[[ 1.62 -0.30  0.18  4.98]
 [ 1.04 -0.10 -1.72 -0.75]
 [ 1.50 -2.41  2.39  2.55]
 [-0.45  2.57 -1.13 -0.83]
 [ 2.04  3.59 -3.45  3.20]]
->
[ 4.98 -1.72 -2.41 -0.45]

[[-1.50  2.24  0.88]
 [ 0.92  3.15 -2.67]
 [ 2.21  1.76 -3.68]
 [ 0.22  6.43 -3.31]
 [ 2.45  1.55 -3.90]]
->
[0.88 3.15 2.21]

[[-4.53  3.07  6.09]
 [-2.86  3.15  1.40]]
->
[6.09 3.15]

[[ 6.06 -3.43  2.40  0.29]
 [-2.85  0.88 -3.41  1.05]
 [ 4.84  3.09  2.82  1.15]
 [ 2.69 -3.02  0.62  0.98]
 [-2.55 -3.11  2.66  0.74]]
->
[ 0.29 -3.41  3.09  2.69]

[[-4.44 -2.45  1.36]
 [-2.94 -0.61 -1.97]
 [-2.27 -5.90 -1.78]]
->
[ 1.36 -0.61 -2.27]

[[ 0.87 -1.34  3.09]
 [-4.23  3.11  2.06]
 [ 1.46  0.28 -4.99]
 [ 5.75  2.93  1.95]
 [ 1.07  1.15 -5.03]]
->
[3.09 3.11 1.46]

[[-2.54 -6.01  4.26  0.19  4.46]
 [-3.20  2.55  2.48  1.45  2.00]
 [-2.02  3.40  5.67 -1.63  4.05]
 [ 2.79  0.71  0.20  1.44 -0.34]
 [ 1.79  1.54 -1.62  1.19 -2.49]]
->
[4.46 1.45 5.67 0.71 1.79]

[[-4.51 -1.38 -2.19]
 [-1.31 -5.39  0.65]
 [ 3.10  2.29 -2.43]
 [-1.42 -2.60 -1.06]]
->
[-2.19 -5.39  3.10]

[[-1.63 -1.28 -1.94 -2.72 -0.29]
 [ 6.56  3.13  1.55  0.04 -5.57]
 [-0.62 -1.89  1.98  2.32  2.73]]
->
[-0.29  0.04  1.98]
---
[[ 0.02  0.78 -5.00  0.86]
 [-0.07 -1.90  5.36 -5.00]
 [-1.08  1.02 -1.13  2.38]
 [ 0.53 -4.37  0.88 -1.89]
 [ 4.84 -2.75 -0.22  5.68]]
->
[[-1.90  5.36]
 [ 1.02 -1.13]]

[[ 2.58  0.33  3.69 -5.39  0.19]
 [ 2.52 -0.42 -0.68  1.44 -0.13]
 [-1.55  2.64  1.33  6.09  0.65]
 [ 3.31 -1.08 -0.14 -0.63 -3.12]
 [-2.00  0.07 -4.37  3.15  2.29]]
->
[[-0.42 -0.68]
 [ 2.64  1.33]]

[[-4.13  0.43 -0.50 -2.87 -4.66]
 [ 4.85  2.62 -3.02 -2.81  0.83]
 [ 2.18  3.85  0.36  0.74  0.44]
 [ 2.72  4.40 -3.32 -1.01 -1.49]
 [-3.10  0.11 -1.87 -1.90 -1.38]]
->
[[ 2.62 -3.02]
 [ 3.85  0.36]]

[[ 0.88  0.49  3.76]
 [-0.11 -2.80 -2.74]
 [-2.21 -4.93  1.62]
 [-2.36 -2.48 -1.38]]
->
[[-2.80 -2.74]
 [-4.93  1.62]]

[[ 0.65  1.08 -1.21]
 [-2.44 -1.58  4.75]
 [ 2.24 -3.68 -4.05]
 [-1.84 -3.26  4.76]
 [ 4.71 -0.19  0.03]]
->
[[-1.58  4.75]
 [-3.68 -4.05]]

[[-1.45  4.07 -5.59  0.25  0.87]
 [-2.34  0.71 -1.06  0.19  0.67]
 [-0.23 -0.51 -2.50  1.55 -0.21]
 [ 2.33 -0.24  2.60  1.32  0.03]
 [ 1.37 -1.13  1.90 -0.39 -1.20]]
->
[[ 0.71 -1.06]
 [-0.51 -2.50]]

[[ 0.20 -2.58  2.04  0.74 -3.98]
 [-2.63 -0.62  0.96  1.43 -2.80]
 [-2.33  3.37  4.73 -1.01 -0.97]
 [-1.95  4.73 -3.27 -5.93 -0.50]
 [ 0.91 -2.28 -1.94  2.41 -2.76]]
->
[[-0.62  0.96]
 [ 3.37  4.73]]
---
[[ 0.07  1.56  2.08 -5.44 -0.14 -0.42  1.69  0.85  2.71  1.60]
 [ 0.59  0.49 -2.87  4.03 -0.94 -0.23  1.15  1.41 -3.40  1.89]]
->
[[ 0.59  0.49 -2.87  4.03 -0.94 -0.23  1.15  1.41 -3.40  1.89]
 [ 0.07  1.56  2.08 -5.44 -0.14 -0.42  1.69  0.85  2.71  1.60]]

[[ 0.11  1.38]
 [-6.52  0.25]
 [ 3.30  3.68]
 [ 1.77 -0.11]
 [ 1.90  0.14]
 [ 0.59  1.93]
 [ 3.16  2.31]
 [ 2.41 -0.45]
 [-0.75  2.89]
 [ 2.05  3.89]
 [-0.90  3.15]
 [-1.20 -4.99]]
->
[[ 3.30  3.68]
 [ 3.16  2.31]
 [ 2.41 -0.45]
 [ 2.05  3.89]
 [ 1.90  0.14]
 [ 1.77 -0.11]
 [ 0.59  1.93]
 [ 0.11  1.38]
 [-0.75  2.89]
 [-0.90  3.15]
 [-1.20 -4.99]
 [-6.52  0.25]]

[[-0.62 -3.02 -0.59  0.84 -5.60 -2.27  1.55 -3.40  2.61 -1.35]
 [-3.09  2.87 -1.25  1.11  1.09 -3.66  1.56  0.77 -1.22  1.64]
 [-2.81  1.04 -2.43  4.58  0.41 -3.49 -0.95  1.63  0.62 -3.04]
 [ 3.35 -4.33  2.08 -0.68 -3.58  4.03 -0.23 -4.21 -3.40  0.60]
 [ 0.58 -0.49  1.76  1.51  2.09  2.75  1.48  1.09  0.44  1.71]
 [ 0.61 -2.28  1.28  2.56 -1.37  2.29  2.33 -1.97  2.24  1.64]
 [ 2.29 -0.79 -0.51  1.63  0.95  1.68 -2.84  2.71  0.76 -3.05]
 [ 1.24 -3.53  1.18 -1.53 -2.94  1.93  1.62 -1.60 -0.38  1.45]
 [ 3.07 -0.53  0.56  1.42  1.29  3.21 -3.33  2.38  1.93 -4.27]]
->
[[ 3.35 -4.33  2.08 -0.68 -3.58  4.03 -0.23 -4.21 -3.40  0.60]
 [ 3.07 -0.53  0.56  1.42  1.29  3.21 -3.33  2.38  1.93 -4.27]
 [ 2.29 -0.79 -0.51  1.63  0.95  1.68 -2.84  2.71  0.76 -3.05]
 [ 1.24 -3.53  1.18 -1.53 -2.94  1.93  1.62 -1.60 -0.38  1.45]
 [ 0.61 -2.28  1.28  2.56 -1.37  2.29  2.33 -1.97  2.24  1.64]
 [ 0.58 -0.49  1.76  1.51  2.09  2.75  1.48  1.09  0.44  1.71]
 [-0.62 -3.02 -0.59  0.84 -5.60 -2.27  1.55 -3.40  2.61 -1.35]
 [-2.81  1.04 -2.43  4.58  0.41 -3.49 -0.95  1.63  0.62 -3.04]
 [-3.09  2.87 -1.25  1.11  1.09 -3.66  1.56  0.77 -1.22  1.64]]

[[ 1.91  0.45 -1.48  1.76 -2.42  1.51]
 [ 1.41 -0.63  0.64  0.70 -4.74  2.75]
 [-2.73  2.23  0.72  0.14 -0.44  0.04]
 [ 1.13 -0.48  0.44  0.15  0.07 -2.78]
 [ 1.99  0.65 -2.40  1.28 -2.38  1.29]
 [-0.34  2.17  1.66 -1.36 -4.41 -3.95]
 [-0.09  2.38  2.54 -0.78 -0.75  0.82]
 [ 0.43  1.35 -3.51  0.80  2.35  3.39]
 [ 1.59 -1.78 -3.89  3.79  1.68 -5.23]]
->
[[ 1.99  0.65 -2.40  1.28 -2.38  1.29]
 [ 1.91  0.45 -1.48  1.76 -2.42  1.51]
 [ 1.59 -1.78 -3.89  3.79  1.68 -5.23]
 [ 1.41 -0.63  0.64  0.70 -4.74  2.75]
 [ 1.13 -0.48  0.44  0.15  0.07 -2.78]
 [ 0.43  1.35 -3.51  0.80  2.35  3.39]
 [-0.09  2.38  2.54 -0.78 -0.75  0.82]
 [-0.34  2.17  1.66 -1.36 -4.41 -3.95]
 [-2.73  2.23  0.72  0.14 -0.44  0.04]]

[[-0.33 -1.49 -2.02 -2.23  2.11  2.50]
 [ 0.56  1.94  0.30  0.42 -0.47 -1.16]
 [ 0.14 -1.27 -0.78  0.62 -1.33 -1.86]
 [ 1.41 -0.61 -1.49  0.17 -0.52  2.20]
 [ 0.42 -2.21  3.49 -0.09  4.74  0.33]]
->
[[ 1.41 -0.61 -1.49  0.17 -0.52  2.20]
 [ 0.56  1.94  0.30  0.42 -0.47 -1.16]
 [ 0.42 -2.21  3.49 -0.09  4.74  0.33]
 [ 0.14 -1.27 -0.78  0.62 -1.33 -1.86]
 [-0.33 -1.49 -2.02 -2.23  2.11  2.50]]

[[-2.95 -1.24  2.54  2.05 -3.86  1.19  0.92  3.28  3.15 -0.89  2.63  2.37
  -1.47]
 [ 1.23 -1.85  2.85  2.55 -0.92  0.69 -4.72  5.27  0.77 -0.52  3.15  6.06
  -2.44]
 [-0.69 -4.60  3.01  1.63 -0.21 -1.05  1.76 -2.82  2.56  2.19 -2.85 -0.22
  -0.52]
 [-0.61 -2.16 -1.04 -2.24 -1.11  4.74  2.01  4.20  2.76 -1.12  2.43  1.05
  -2.55]
 [ 1.06  6.07  0.66  0.54 -4.15  0.60  4.36 -1.09  3.46 -0.49 -0.12 -1.41
  -2.62]]
->
[[ 1.23 -1.85  2.85  2.55 -0.92  0.69 -4.72  5.27  0.77 -0.52  3.15  6.06
  -2.44]
 [ 1.06  6.07  0.66  0.54 -4.15  0.60  4.36 -1.09  3.46 -0.49 -0.12 -1.41
  -2.62]
 [-0.61 -2.16 -1.04 -2.24 -1.11  4.74  2.01  4.20  2.76 -1.12  2.43  1.05
  -2.55]
 [-0.69 -4.60  3.01  1.63 -0.21 -1.05  1.76 -2.82  2.56  2.19 -2.85 -0.22
  -0.52]
 [-2.95 -1.24  2.54  2.05 -3.86  1.19  0.92  3.28  3.15 -0.89  2.63  2.37
  -1.47]]

[[-1.36 -2.34 -0.12]
 [ 1.72  3.72 -1.32]
 [-5.66 -0.75  1.62]
 [ 3.64  1.66  3.27]
 [ 2.01 -0.87  2.11]
 [ 1.80 -2.53  4.40]
 [ 2.14 -2.30 -0.02]
 [-1.71  3.04  2.28]
 [ 0.01 -2.63  2.63]]
->
[[ 3.64  1.66  3.27]
 [ 2.14 -2.30 -0.02]
 [ 2.01 -0.87  2.11]
 [ 1.80 -2.53  4.40]
 [ 1.72  3.72 -1.32]
 [ 0.01 -2.63  2.63]
 [-1.36 -2.34 -0.12]
 [-1.71  3.04  2.28]
 [-5.66 -0.75  1.62]]
